In the rows, 128 means zero.
Named moves come first, each a turn or a mirror and shown by rows before and after it. Which of them, in which order, take the first row of each pair that follows to the second? Write the first one first, as in the answered first pair.
sezu:
[111 149 120 123 127 136 104 142 109 183 104 102 134 127] => [108 147 130 131 114 135  96 131 121 179 106  98 139 138]
[116 105 143 162 121 149 134 167 145 108 126 119 115 122] => [118 107 137 156 131 151 142 175 135 111 123 122 111 115]
[118 166  80  98 177  51 152  97  58  90 144 134 129 142] => [105 156 112 132 120  46 114  53 109  71 153 118 145 178]
[103 114 119 105  93 119 160  68 119 102 115 101 125 128] => [108 118 105  90 117 122 177  86  98 110 111 107 117 113]
bure:
[128 154 120  87 188 113 129 143 100 139 139 122 135 122] => [112 152 122  93 157 112  94 118 125 157 138  90 157 117]
[120 105 120 138  86 138 126 132 130 116 113  97 130 123] => [135 108 117 133 115 138 157 153 110  99 114 124 112 129]
[165 216 112 111 198  82 155  94  83 125 130 154 122 139] => [127 188 129 132 104 104  70  62 155 176 123  71 175 107]
zotur:
[162 148  88 108  95 100 133  81  83 110 108  87 109 171] => [177 174 119 144 140 107 114  73 126 110 112 149 132 194]
[ 98 126 113  76 131 152  96 144 155 156 119 118 151 102] => [102 133 121  85 143 154  91 142 167 157 120 136 157 108]
[131 109  88  82 113 114 173 142  73 112 122  88  79 122] => [162 156 145 147 194 129 141 128 145 114 129 201 120 162]
[127 125 124 119 123 115 162 126 122 146 148 130 112 143] => [131 131 133 129 135 117 158 125 132 146 150 145 119 149]
ber:
[130 125 102 115 135 141 113 148 129 169 115 109 142  89] => [130 103 108 116 102 143 130 159 123 145 117  94 122  99]
[132 136 163 143 159 133 114 137 153 109 136 150 161 131] => [131 131 156 135 165 144 118 154 149 122 131 146 161 112]
[123 154 165  99 106 121 126 124 155 102 142 130 122 165] => [124 169 162  98 133 122 113 117 160 119 140 142 137 157]
[107  73 124 119  53 138 143 144 119  93 122  86  92 128] => [105 101 138 139  59 110 122  89 137  74 135 108 105 173]
nek:
[108  86 135 125  65 134 117 126 152 135 134  73 135 113] => [128  93 170 160  94 155 114 142 189 128 134 130 143 130]
[123 139 145 143 112 122  99  99 161 133 131 122 156 138] => [119 139 139 136 108 114 100  91 153 132 132 113 154 139]
[125 120 134 120 126 153 129 145 122 141 114 111 125  99] => [138 134 153 140 147 153 131 139 137 126 120 151 127 124]
Now pairs of rows:
Each pair is two moves apart.
[115 147 130 152  95 113  99  53 161 108 146  93 151 147] => [131 156  76  92 176 120 159 122  78 136 131 107 123  87]
zotur then sezu
[132 137 145 157 148 139 113 117 141 141 131 155 150 132] => [134 126 142 152 147 153 120 143 137 151 125 150 146 113]
bure then ber
[130 134 173 149 120 150 125 145 149 114  93 175 147 118] => [133 134 163 139 131 153 132 158 137 120  90 176 145 107]
ber then sezu
[140 119 133 130 153 165 143 167 125 142 123 143 121 112] => [144 137 132 130 170 141 151 141 113 118 132 162 114 143]
nek then ber
[108 151  89 118  98  65 136 111 104 133 117 122 105 187] => [107 173  77 109 143  73 119 118 107 173 109 133 130 157]
ber then ber
[109 137 133 126 128 113 138 110 118  94 136 139 115 139] => [110 112 144 134 104 144 135 144 138 107 129 129 116 117]
bure then bure
[129  98 113 116 103 127 146 156 104 146 139 113 109  96] => [134  88 139 142  88 139 141 159 131 130 142 128 109 114]
ber then nek
[120 120 104 131 121 153 125 120 112 127 128 104 138 152] => [123 118 111 138 123 164 119 128 125 133 125 108 143 145]
ber then nek
[129 128  90 110 104 123 119 138 108 125  97 138 105 133] => [127 119 108 128  86 138 102 143 136 130  96 136 115 131]
sezu then nek
[144 118 103  93 134 136 157 165  84 133 129 120 100 109] => [144 166 118 118 175 105 117  97 117 132 140 160 134 151]
bure then zotur
[141 140 124 121 127 120 149 141 126 100 125 135 108 126] => [139 141 135 134 118 120 137 130 143  96 128 139 114 139]
zotur then sezu
[135  95 135 147  91 155 117 131 134 110 133 111  86 132] => [146 114 136 148 123 139 129 121 122  91 138 143  78 157]
nek then bure
[113 128  99  92 136 124 139 133  97 154 113  94 129  93] => [132 133 123 117 169 151 136 160 129 162 109 143 139  92]
zotur then ber
[126  75 135 121 115 147 148 149 133 124 149 103 110 101] => [131  87 119 106 142 134 163 146 107 120 151 112 103 103]
bure then nek
[102  99 136 140 126 154 154 157 185 111 121 120 153 100] => [114 122 119 124 170 126 188 150 143  86 128 151 129 123]
zotur then bure
[134 141 129 116 174 116 151 115 109 106 133 170 111 153] => [109 148 124 117 140 108  94  71 138 141 132 123 150 139]
ber then bure
[123 120 150 139  88 129 113 124 157 111 128 129 124 151] => [117 115 141 130  76 126 113 122 146 116 126 111 123 143]
nek then nek
[131 135 160 163 118 114 112  89 163  87 147 157 137 180] => [132 131 167 171 125 142  91 113 186 123 138 158 158 147]
bure then ber
[112 148 122 149 153 163  98 101 165 137 129 209 161 126] => [118 144 114 140 166 174 111 124 154 147 124 211 155 106]
bure then sezu
[174 137 168 126 172 152 171 167 164 134 112 188 123 110] => [148 154 157 120 116  78 157  63 145  82 134 142 111 178]
sezu then nek
[125 130 128 108 121 108 144 125 106 120 125 124 130 140] => [121 117 139 119  98 127 127 135 129 133 120 113 140 128]
nek then sezu
[136 114 112 120 107 108 166 102 103 111 140 118 104 135] => [130 105 120 129  82 116 147  99 123 122 137 100 116 129]
sezu then bure
[125 114 179 158 124 163 123 152 183 143 135 146 150  80] => [135 121 138 112 159 128 193 165  93 103 142 154  96  92]
zotur then bure
[141 115 135  88 162 120 142 132 124 143 122 115 138 129] => [138 123 140  96 163 117 127 115 139 146 123 116 150 135]
bure then zotur
[135 145 156 157 138 116  96 101 169 139 136 179 157 140] => [106 125 109 109  91 102  96  94 125 163 129  91 148  97]
nek then nek
[142 114 137 161  80 104 105 116 121  61 130 110  86 168] => [138  94 137 159  64 126 104 143 128  77 122  90  87 141]
bure then nek
[101 174  94 107 165  75  99  64 110 164 141 127 152 128] => [103 127 133 142 120 148  73 129 177 200 125 115 172  84]
bure then zotur
[121 102 137 104 157 114 119 162 102 129 122 102 125 141] => [123 118 140 108 173 102 115 141 105 123 127 119 129 159]
zotur then nek
[121 100  78  86 116 128 170 173  99 123 117  99 108  87] => [140  85 128 134 107 155 175 196 147  90 122 149 101 122]
nek then ber
[127 122 102 118 176 129 126 142 130 123 142 159 130 112] => [106  97 103 118 102 118 114 115 137 109 147 103 126 122]
sezu then zotur
[133 133 124 125 128 123 133 143 147 126 138 125 116 141] => [132 140 122 124 134 117 127 133 147 131 138 126 122 142]
bure then ber
[143 114 167 108 152 146 147 135 118  99 131 138 111 109] => [139 124 181 125 141 138 122 105 145  98 137 140 127 129]
sezu then ber
[104 134 114  95 146 110  78 104 139 160 129  88 158  97] => [104  98 115  88 104 124 105 136 124 141 128  63 129  91]
ber then ber
[133  52 180 158  81 165  79 179 174 144 109 126 129 121] => [150  67 154 132 152 174 111 221 134 163 100 157 119  90]
sezu then zotur
[133 105  96  81 101 148 118 113 130 149 129 120 145  63] => [163 115 114 100 150 162 149 145 132 126 132 189 129  82]
bure then nek
[143 125 138 122 165 147 150 171 124 130 128 162 114 108] => [138 130 119 103 154 113 164 142  90 107 136 143  96 128]
nek then zotur
[131 130 119 123 144 108 171 104 105  95 120 151 102 169] => [128  94 123 124 122 168 155 172 133 150  99 122 120  99]
nek then nek
[116 166  84  65 174  85 128 121  90 166 101 131 124 117] => [137 175 120 102 205 108 123 140 129 161 100 191 134 133]
ber then zotur
